In the rows, 100 means zero.
D: rows in several groups, each row roughly a mix of its group's directions (some rows in no group):
D (152 x 11):
98 71 104 108 121 108 93 128 129 115 127

96 67 77 97 104 67 97 129 120 105 102

84 129 94 87 108 78 123 104 119 112 66

107 69 96 110 117 114 87 134 100 91 133

112 104 124 143 87 82 112 118 118 90 89

130 83 123 119 113 110 93 100 80 96 136

135 102 118 142 96 86 111 89 94 112 88

114 131 100 124 106 82 124 117 89 108 69

110 107 100 109 91 141 105 137 77 96 114

114 125 72 102 96 129 121 95 77 105 74

80 94 98 84 93 76 80 80 144 101 105

100 132 87 104 97 123 91 92 61 78 114

103 131 133 81 105 103 89 83 127 98 78

134 97 117 137 93 105 116 94 71 100 92

95 119 106 87 94 122 88 71 59 91 86

87 103 131 114 93 69 113 125 84 123 86

75 146 87 88 85 108 102 80 99 99 80

83 73 115 91 126 75 92 112 120 103 129

92 95 72 95 95 82 101 97 148 92 77

104 69 92 104 117 120 101 101 142 89 122

107 128 102 83 92 131 112 123 96 114 68

139 124 75 86 118 114 102 84 102 120 105

99 110 124 105 109 59 117 111 98 109 66

146 122 115 121 91 90 114 100 83 111 89

73 80 106 65 111 89 101 126 118 106 120

96 92 79 91 97 82 103 94 147 101 69

52 122 81 77 86 95 94 99 103 90 95

50 124 100 97 89 93 82 106 98 106 120

146 93 114 106 112 124 122 103 97 109 81

135 102 85 126 110 112 105 96 61 92 92

117 134 82 108 81 80 109 79 97 98 69

111 71 70 81 120 109 97 98 122 114 74

126 90 83 115 129 112 115 101 126 92 129

138 91 127 124 111 80 115 106 100 122 93

63 77 114 83 88 113 92 117 123 111 120

112 132 68 109 76 89 116 89 103 102 74

73 100 71 101 88 75 108 111 128 101 71

70 63 106 97 108 114 98 124 104 110 128

129 64 108 114 85 103 84 97 91 117 129

77 126 62 81 80 112 110 100 105 99 79

58 87 115 79 110 125 85 112 81 100 94

124 117 62 81 99 98 103 83 89 84 73

113 79 87 89 124 140 115 113 109 105 123

101 74 129 122 98 117 76 97 82 78 120

140 86 128 94 84 116 102 101 82 120 82

92 78 113 107 105 122 66 82 103 68 116

80 106 112 90 79 84 120 108 95 112 54

116 63 108 109 118 112 90 122 91 94 135

69 128 81 91 90 84 113 116 107 112 70

109 86 119 102 95 125 75 76 88 91 137

63 98 79 65 84 117 102 102 118 106 88

102 122 116 119 99 57 112 109 102 119 77

122 81 93 85 117 124 83 66 106 82 118

119 114 109 101 93 56 89 68 114 108 91

99 78 120 110 113 98 70 78 94 86 136

94 112 96 90 116 68 111 118 136 117 77

141 105 118 122 117 83 121 109 94 109 81

68 129 128 88 102 87 110 103 98 104 68

114 93 73 83 123 128 78 113 81 81 113

80 116 84 95 88 100 125 120 111 113 58

78 72 91 78 95 130 69 92 100 96 118

133 80 135 127 113 102 91 98 84 101 112

116 100 103 126 83 123 90 79 64 82 114

140 112 114 120 107 130 118 109 81 95 102

101 90 126 115 79 72 119 105 97 97 62

129 115 98 123 81 103 81 80 74 94 125

77 91 114 109 105 130 115 126 77 106 129

90 134 110 100 87 99 85 87 53 97 100

87 76 86 84 105 94 65 100 137 99 116

98 132 99 103 108 122 118 86 67 88 74

92 106 132 131 89 75 81 78 111 108 114

115 73 120 102 122 125 95 114 78 84 126

76 102 109 108 98 110 94 140 61 93 93

87 128 77 87 85 136 95 94 76 95 116

88 97 104 103 71 133 98 89 58 101 90

59 118 75 66 94 97 106 113 104 95 103

122 79 115 97 123 103 127 131 108 123 89

74 53 103 97 109 121 101 112 85 90 115

99 123 76 104 106 106 75 73 118 86 131

113 119 132 117 98 65 100 79 82 104 85

95 72 135 102 109 94 72 97 98 91 133

131 88 118 123 116 105 123 128 93 112 83

99 112 92 111 104 42 92 114 109 101 90

97 123 48 99 91 81 100 93 103 107 81

108 135 95 108 75 84 110 77 100 103 66

63 120 74 85 81 78 98 100 107 94 78

80 111 99 92 150 72 104 88 100 103 88

73 117 122 117 85 118 102 104 62 86 108

106 134 62 93 82 86 103 85 100 95 75

86 129 74 80 102 71 89 84 120 103 81

73 89 141 107 95 70 81 100 98 95 114

86 126 89 94 102 124 72 71 87 83 119

105 127 84 101 90 98 123 120 88 113 58

73 97 149 94 115 99 104 125 96 96 101

128 91 120 119 102 117 85 76 82 91 132

96 103 89 90 117 74 103 126 135 124 79

95 118 91 103 121 80 137 117 129 103 84

92 118 68 89 94 116 91 73 112 65 109

97 86 99 70 120 127 109 109 134 117 116

113 137 82 96 101 127 111 93 131 97 118

130 74 124 120 125 89 91 109 101 100 125

77 78 141 94 118 128 95 105 90 105 111

96 113 127 106 120 87 128 125 94 106 67

108 75 96 128 94 68 85 91 105 69 116

77 91 102 92 91 73 101 103 146 109 81

81 84 115 92 99 86 114 119 146 118 94

130 66 111 118 96 113 85 117 95 101 130

50 129 105 97 108 80 102 110 106 89 96

79 83 139 108 79 132 105 104 95 117 101

120 61 102 116 113 115 116 128 77 101 96

104 64 107 112 112 78 74 108 106 115 131

67 94 83 79 93 88 86 82 137 85 98

119 79 126 112 121 73 100 126 123 109 105

78 128 63 72 107 93 105 108 109 111 85

141 106 81 108 94 102 100 59 116 106 101

112 129 112 114 101 53 114 94 106 112 87

87 90 129 116 91 126 86 91 63 83 103

106 142 87 117 101 68 89 90 89 99 79

103 125 105 109 80 78 118 115 84 109 60

84 138 69 76 92 94 82 81 103 92 91

87 127 95 103 93 143 93 80 76 87 107

76 92 82 79 90 140 94 96 88 76 115

80 131 117 125 85 81 105 98 77 94 75

120 76 137 132 95 81 100 97 97 111 115

96 91 132 72 124 118 101 117 109 121 122

108 70 74 106 124 106 82 95 109 100 137

72 80 84 95 105 109 106 130 130 116 121

100 131 111 121 94 75 123 114 78 113 77

88 102 120 90 108 130 86 94 76 99 141

123 81 137 124 97 120 90 94 74 105 105

102 140 92 119 88 100 106 78 73 77 91

120 114 111 105 92 86 123 96 82 116 56

108 114 84 83 91 100 96 70 124 81 63

60 70 82 81 94 98 100 126 96 101 86

66 88 88 70 103 111 71 110 120 112 114

73 99 84 87 103 73 106 112 143 112 108

105 63 108 88 109 84 97 95 145 109 102

91 132 81 78 86 95 87 73 88 90 72

97 106 55 84 105 135 99 117 89 88 101

96 73 152 108 102 104 87 96 94 108 116

107 127 75 102 97 65 117 95 131 107 88

111 119 132 130 97 94 124 95 72 91 85

66 84 105 77 101 125 80 91 97 74 118

72 137 97 92 97 81 113 111 69 109 87

124 132 94 125 98 109 113 81 71 82 91

114 100 72 83 108 105 117 108 141 110 74

71 76 116 84 100 102 121 123 111 131 87

84 110 64 55 103 104 93 84 109 103 93

72 100 100 101 74 110 94 122 56 97 91

104 129 87 91 107 64 120 105 118 122 80

109 102 77 144 102 120 112 114 104 72 102

136 122 99 124 100 73 110 80 89 94 80
which group is each row in? (one row of each group first):
93 121 67 105 86 62 104 84 104 112 80 | <134>
82 127 74 86 79 87 79 84 93 106 72 | <86>
111 82 109 99 103 71 82 87 137 93 128 | <23>
97 90 78 111 111 141 101 96 96 70 126 | <91>

109 64 102 100 121 99 79 97 123 94 136 | <86>
81 140 99 98 70 86 95 69 95 98 98 | <86>
107 49 92 96 119 119 95 115 109 98 118 | <86>
86 68 111 91 120 131 86 117 87 99 126 | <134>
106 142 91 96 97 81 113 81 116 99 67 | <134>
55 118 89 85 102 127 100 111 118 109 110 | <91>
75 139 65 93 89 95 112 108 118 97 94 | <86>
97 87 74 103 92 98 118 99 134 78 65 | <91>
138 93 115 87 97 97 116 125 126 123 88 | <86>
132 103 130 137 100 86 84 92 92 92 114 | <91>
109 135 90 82 123 128 110 98 101 81 76 | <134>
